arr =
392,479,352,488,467,502,380,575,358,310
428,476,388,499,418,442,355,732,248,116
238,505,418,388,677,551,524,729,346,350
330,601,434,491,500,518,393,679,391,50
470,763,413,408,449,453,503,688,322,408
480,444,360,410,492,561,431,876,271,349
503,590,301,370,579,346,469,614,336,409
arr[0, 0] -> 392
arr[5, 4] -> 492
arr[0, 3] -> 488
arr[1, 2] -> 388
arr[6, 6] -> 469
arr[2] -> [238, 505, 418, 388, 677, 551, 524, 729, 346, 350]
arr[5] -> [480, 444, 360, 410, 492, 561, 431, 876, 271, 349]
arr[3, 6] -> 393
arr[4] -> [470, 763, 413, 408, 449, 453, 503, 688, 322, 408]
arr[2, 4] -> 677
arr[1, 4] -> 418
arr[5, 9] -> 349
arr[:, 9] -> [310, 116, 350, 50, 408, 349, 409]
arr[2, 3] -> 388
arr[0, 5] -> 502
arr[6, 4] -> 579
arr[:, 4] -> [467, 418, 677, 500, 449, 492, 579]
arr[5, 1] -> 444
arr[:, 6] -> [380, 355, 524, 393, 503, 431, 469]

data = [577, 393, 4, 798, 898, 334]
data[-6] => 577
data[3] => 798
data[-4] => 4

x = [[1.278, 1.456, 1.446, -2.559, 0.240], [1.249, 1.422, 1.413, -2.471, 0.242], [0.437, 0.437, 0.437, 0.437, 0.437], [-1.113, -1.258, -1.236, 1.885, -0.307], [2.385, 2.367, 2.359, 2.851, 2.515], [2.382, 2.364, 2.356, 2.850, 2.512], [1.251, 1.425, 1.417, -2.492, 0.238], [2.336, 2.319, 2.311, 2.789, 2.462], [-1.015, -1.150, -1.131, 1.781, -0.263], [1.264, 1.439, 1.427, -2.495, 0.247], [-1.086, -1.228, -1.206, 1.860, -0.294], [2.335, 2.318, 2.309, 2.787, 2.461]]
Indices start at 0.
row 0 col 0 -> 1.278
row 11 col 4 -> 2.461
row 10 col 2 -> -1.206
row 9 col 1 -> 1.439
row 0 col 2 -> 1.446
row 5 col 4 -> 2.512
row 7 col 2 -> 2.311
row 10 col 4 -> -0.294
row 5 col 0 -> 2.382
row 3 col 1 -> -1.258
row 11 col 3 -> 2.787
row 11 col 2 -> 2.309
row 6 col 2 -> 1.417
row 9 col 0 -> 1.264
row 10 col 3 -> 1.860
row 0 col 1 -> 1.456
row 3 col 3 -> 1.885
row 2 col 0 -> 0.437
row 1 col 3 -> -2.471
row 3 col 0 -> -1.113
row 1 col 2 -> 1.413
row 7 col 4 -> 2.462
row 4 col 0 -> 2.385
row 7 col 1 -> 2.319
row 4 col 4 -> 2.515
row 2 col 2 -> 0.437
row 6 col 0 -> 1.251
row 5 col 3 -> 2.850
row 3 col 2 -> -1.236

M = [ 58  64 -52 -40 -77 -37  77  -6 -24  70 -52  64  48 -65  59]
M[0]	58
M[5]	-37
M[9]	70
M[1]	64
M[10]	-52
M[2]	-52
M[13]	-65

B =
[[  0 -16 -26 -29  44  32 -12  16  11  46  46 -20  31   2  -8]
 [ -9 -14 -23 -17  37  19  -4  12   6  34  40 -34  22   3   8]
 [ 65  21  -3  37   8  72 -58 -32  13 -34   8  20 -28 -44 -62]
 [-22 -24 -22 -28  12   2 -11 -20  59  19 -17  28  14   4 -37]
 [ 16 -26 -38  15  -4 -36 -22  15 -16   9   4  62  14  34  -3]
 [ -1  55  -8  30  41  69   2 -34  57   4 -17 -28 -15 -17 -14]
 [-41 -17 -10 -36   4 -11   9 -19  54  21 -29  14  12   5 -21]
 [-39  48  12  12 -34   3  -5 -16 -43  -9 -42  -2 -15 -16   0]
 [-44  54  11  19 -29  11 -14 -28 -27 -14 -49   4 -21 -22 -13]
 [ 42 -26  53 -24 -50 -25  18   8 -24 -41   4   7  -9 -15  -3]
 [-35 -13  10 -28 -28 -52  44  27 -33  14  -6 -14  19  29  45]
 [-43  39 -29  76  18 -20  -3   4 -21  -4 -19 -15 -21  28  51]]
B[-12, -15] => 0
B[:, 12] => [31, 22, -28, 14, 14, -15, 12, -15, -21, -9, 19, -21]
B[-9, -5] => -17
B[9, -8] => 8
B[:, -4] => [-20, -34, 20, 28, 62, -28, 14, -2, 4, 7, -14, -15]
B[:, 2] => [-26, -23, -3, -22, -38, -8, -10, 12, 11, 53, 10, -29]
B[-11, -1] => 8
B[-7, 3] => 30
B[2] => [65, 21, -3, 37, 8, 72, -58, -32, 13, -34, 8, 20, -28, -44, -62]
B[8, 6] => -14
B[-3, 13] => -15
B[-12, -4] => -20
B[-3, 9] => -41
B[6, -10] => -11
B[-6, 0] => -41
B[7, -7] => -43
B[-11] => [-9, -14, -23, -17, 37, 19, -4, 12, 6, 34, 40, -34, 22, 3, 8]
B[10, 4] => -28
B[0, 6] => -12
B[-9, 8] => 59
B[:, 3] => [-29, -17, 37, -28, 15, 30, -36, 12, 19, -24, -28, 76]
B[:, 0] => [0, -9, 65, -22, 16, -1, -41, -39, -44, 42, -35, -43]
B[0, 5] => 32
B[-3, -13] => 53
B[5, -15] => -1
B[7, 10] => -42
B[:, -14] => [-16, -14, 21, -24, -26, 55, -17, 48, 54, -26, -13, 39]
B[-9, 0] => -22
B[3, 11] => 28
B[:, 13] => [2, 3, -44, 4, 34, -17, 5, -16, -22, -15, 29, 28]
B[-7, 10] => -17
B[-6, 8] => 54
